In the data rows, zero lies at 4.5, halfway between 4 and 5.
Each pair is two rows. How far apart are they, by a hidden measure? 0 means very close, and 20 very far. Two or three weighted sums of its numbers give each row a place; it is the straight-line distance between the places.
[2 2 5 4 4 4 4 4 5 4]
[3 3 5 7 4 3 4 7 5 7] ~ 2
[5 5 3 7 3 4 4 7 6 6]
[7 7 7 6 8 2 5 6 2 6] ~ 5
[5 5 3 7 3 4 4 6 7 6]
[2 3 5 7 4 2 4 7 5 7] ~ 3
[3 4 5 7 4 2 4 7 5 7]
[2 3 5 7 4 2 4 7 5 7] ~ 1
[5 4 4 2 4 6 5 2 4 2]
[6 7 6 4 8 3 5 5 2 5] ~ 5
[3 3 5 3 4 6 5 3 5 2]
[2 2 5 4 3 4 5 4 5 4] ~ 13
[4 4 5 2 4 7 5 2 5 2]
[5 5 4 2 4 7 5 2 4 2] ~ 7
[6 5 4 2 5 7 5 2 4 2]
[6 6 5 3 6 5 5 3 3 3] ~ 4
[4 4 3 7 4 4 4 7 6 6]
[2 3 5 6 4 3 4 6 6 6] ~ 2
[2 2 6 6 4 2 4 6 5 6]
[2 3 6 6 3 2 4 6 5 6] ~ 2
[2 2 5 5 3 3 4 5 5 5]
[2 3 6 6 4 2 4 6 5 6] ~ 6
[2 2 6 6 3 2 4 6 5 6]
[5 5 3 7 3 5 4 6 6 6] ~ 1
[3 3 5 4 3 4 4 4 5 3]
[6 5 5 2 6 6 5 2 4 2] ~ 3
[4 4 4 2 4 6 5 2 4 2]
[3 3 5 4 4 5 4 3 5 3] ~ 4
[6 5 4 2 6 7 5 2 4 2]
[5 6 2 6 3 5 4 6 7 6] ~ 8
[3 3 5 3 4 5 5 3 5 3]
[6 5 5 2 5 6 5 2 4 2] ~ 7
[2 3 6 5 3 4 4 4 5 4]
[6 7 0 6 2 6 5 5 7 5] ~ 16
[3 2 6 4 4 4 4 4 5 4]
[3 3 5 4 4 5 5 3 5 3] ~ 13
[3 3 5 6 4 2 4 7 5 7]
[3 4 4 7 3 3 4 7 6 7] ~ 7
[5 5 2 7 3 5 5 6 6 6]
[5 5 4 2 5 6 5 2 4 2] ~ 9
[3 3 5 7 4 3 4 7 6 7]
[6 5 1 6 4 6 4 6 6 6] ~ 11
[7 7 7 5 7 3 4 6 2 6]
[7 7 5 3 8 4 5 4 3 4] ~ 10
[4 4 4 2 4 6 5 2 4 2]
[6 7 6 5 8 3 5 6 2 6] ~ 4
[4 4 5 2 4 6 5 2 5 2]
[5 5 4 2 6 6 5 2 4 2] ~ 5
[2 2 5 6 4 3 4 6 5 6]
[3 3 5 7 4 3 4 7 6 7] ~ 4
[2 3 6 7 3 2 4 7 5 7]
[7 7 7 4 8 3 4 5 2 6] ~ 13
[4 4 4 7 3 3 4 7 6 7]
[6 6 5 2 7 5 5 3 3 3] ~ 7
[7 7 6 3 6 5 5 3 3 4]
[5 5 2 6 3 5 5 6 6 6] ~ 12
[5 4 4 2 4 7 5 2 4 2]
[7 7 7 6 7 2 4 6 2 6] ~ 3
[2 2 6 5 4 3 4 5 5 5]
[6 7 6 5 8 3 4 6 2 6] ~ 3
[4 4 5 2 4 6 5 2 5 2]
[5 5 3 7 4 4 4 6 6 6] ~ 11
[5 5 4 2 5 7 6 2 4 2]
[3 3 5 3 4 5 5 3 5 3] ~ 4
[6 7 5 3 7 5 5 4 3 4]
[3 3 5 4 3 5 5 3 5 3] ~ 6
[6 6 6 3 7 5 5 3 3 3]
[6 7 6 4 7 3 5 5 2 5] ~ 7
[5 5 4 2 5 6 5 2 4 2]
[3 3 5 6 4 2 4 7 5 7] ~ 9
[7 7 6 4 8 3 4 5 2 6]
[2 2 4 3 4 5 5 3 5 3] ~ 16
[7 7 7 4 7 4 5 5 2 5]
[2 2 5 4 4 3 5 4 5 4] ~ 16
[3 3 5 7 4 2 5 7 6 7]
[4 3 5 3 4 5 5 3 5 3] ~ 8
[2 2 6 5 4 3 4 5 5 5]
[4 3 5 2 4 6 5 2 4 2] ~ 1
[6 6 5 2 7 5 5 3 3 3]
[6 6 5 2 6 6 5 3 3 3] ~ 2
[6 7 6 4 8 3 5 5 2 5]
[2 3 6 6 4 2 4 6 5 6] ~ 2
[4 4 4 2 4 7 5 2 5 2]
[6 7 0 6 2 7 4 6 6 5] ~ 10
[6 5 1 6 3 6 5 6 7 6]
[5 5 1 6 3 5 4 6 6 6] ~ 6
[3 2 6 4 3 3 4 4 5 4]
[2 3 6 6 3 2 4 6 5 6] ~ 8
[5 6 2 6 3 6 5 6 7 6]
[2 2 6 6 3 2 4 6 5 6] ~ 7
[6 6 5 3 6 5 5 3 3 4]
[3 2 6 6 4 2 4 7 5 7] ~ 8
[2 2 6 5 3 4 5 4 4 4]
[6 6 5 2 6 6 5 3 4 3] ~ 13
[7 7 6 4 8 4 5 5 2 5]
[3 3 5 4 4 4 4 4 5 4] ~ 5
[4 4 3 7 3 4 4 7 6 6]
[5 5 4 2 5 6 5 2 3 2] ~ 2
[1 2 6 5 4 3 4 5 5 5]
[7 7 6 4 8 4 5 5 2 5] ~ 7
[4 3 5 3 3 5 5 3 5 3]
[4 3 5 3 3 6 5 2 4 2] ~ 3
[6 6 5 2 6 6 5 2 3 3]
[7 7 6 5 9 3 4 6 2 6] ~ 7
[4 3 4 2 4 7 5 2 4 2]
[4 4 4 3 4 7 5 2 4 2] ~ 7
[5 5 5 2 4 7 5 2 4 2]
[4 5 3 7 3 4 4 6 6 6] ~ 14
[4 4 4 3 4 6 5 2 5 2]
[7 7 0 5 3 8 5 5 7 5] ~ 8
[5 4 4 2 4 7 4 2 4 2]
[5 5 4 2 5 7 5 2 4 2] ~ 10
[2 2 6 5 3 3 4 5 5 5]
[2 3 6 6 3 2 4 6 5 6] ~ 4
[6 6 2 6 4 6 4 6 7 6]
[4 4 4 7 4 3 4 7 6 7] ~ 4
[5 5 2 6 4 5 4 6 7 6]
[7 7 6 3 7 4 5 4 3 4] ~ 10
[5 4 4 3 4 6 5 2 5 2]
[6 6 5 2 5 6 5 2 4 3] ~ 5
[5 5 4 2 5 7 5 2 4 2]
[7 6 5 2 6 6 5 3 3 3] ~ 9
[3 3 5 6 4 2 4 6 5 7]
[4 4 5 7 3 3 4 7 6 7] ~ 11
[6 7 6 3 7 5 4 3 2 4]
[7 7 6 4 8 3 4 5 2 6] ~ 7
[5 5 2 7 3 4 4 6 6 6]
[6 5 2 7 3 5 5 6 7 6] ~ 6
[3 3 5 6 4 2 4 6 5 7]
[6 6 5 3 8 5 5 4 3 4] ~ 15
[3 3 5 6 4 2 4 7 5 7]
[3 3 5 7 4 2 3 7 5 7] ~ 2
[2 3 5 6 4 2 4 7 5 7]
[6 7 7 5 8 3 5 6 2 6] ~ 12
[2 2 6 6 3 2 4 6 5 6]
[5 5 5 2 5 7 5 2 4 2] ~ 10
[4 3 4 3 4 6 5 2 4 2]
[7 8 6 4 8 3 5 5 2 6] ~ 5
[6 5 5 2 5 7 5 2 4 2]
[7 7 6 4 8 3 4 6 2 6] ~ 11
[6 6 5 3 6 5 5 3 3 3]
[6 7 7 4 7 3 4 4 2 5] ~ 6
[2 3 6 6 3 2 4 6 5 6]
[3 3 5 4 3 5 4 3 5 4] ~ 5
[6 6 0 6 3 7 5 5 7 5]
[4 4 4 3 4 6 5 2 5 2] ~ 9
[5 4 3 7 3 4 5 6 6 7]
[3 3 4 6 4 3 4 7 6 7] ~ 10
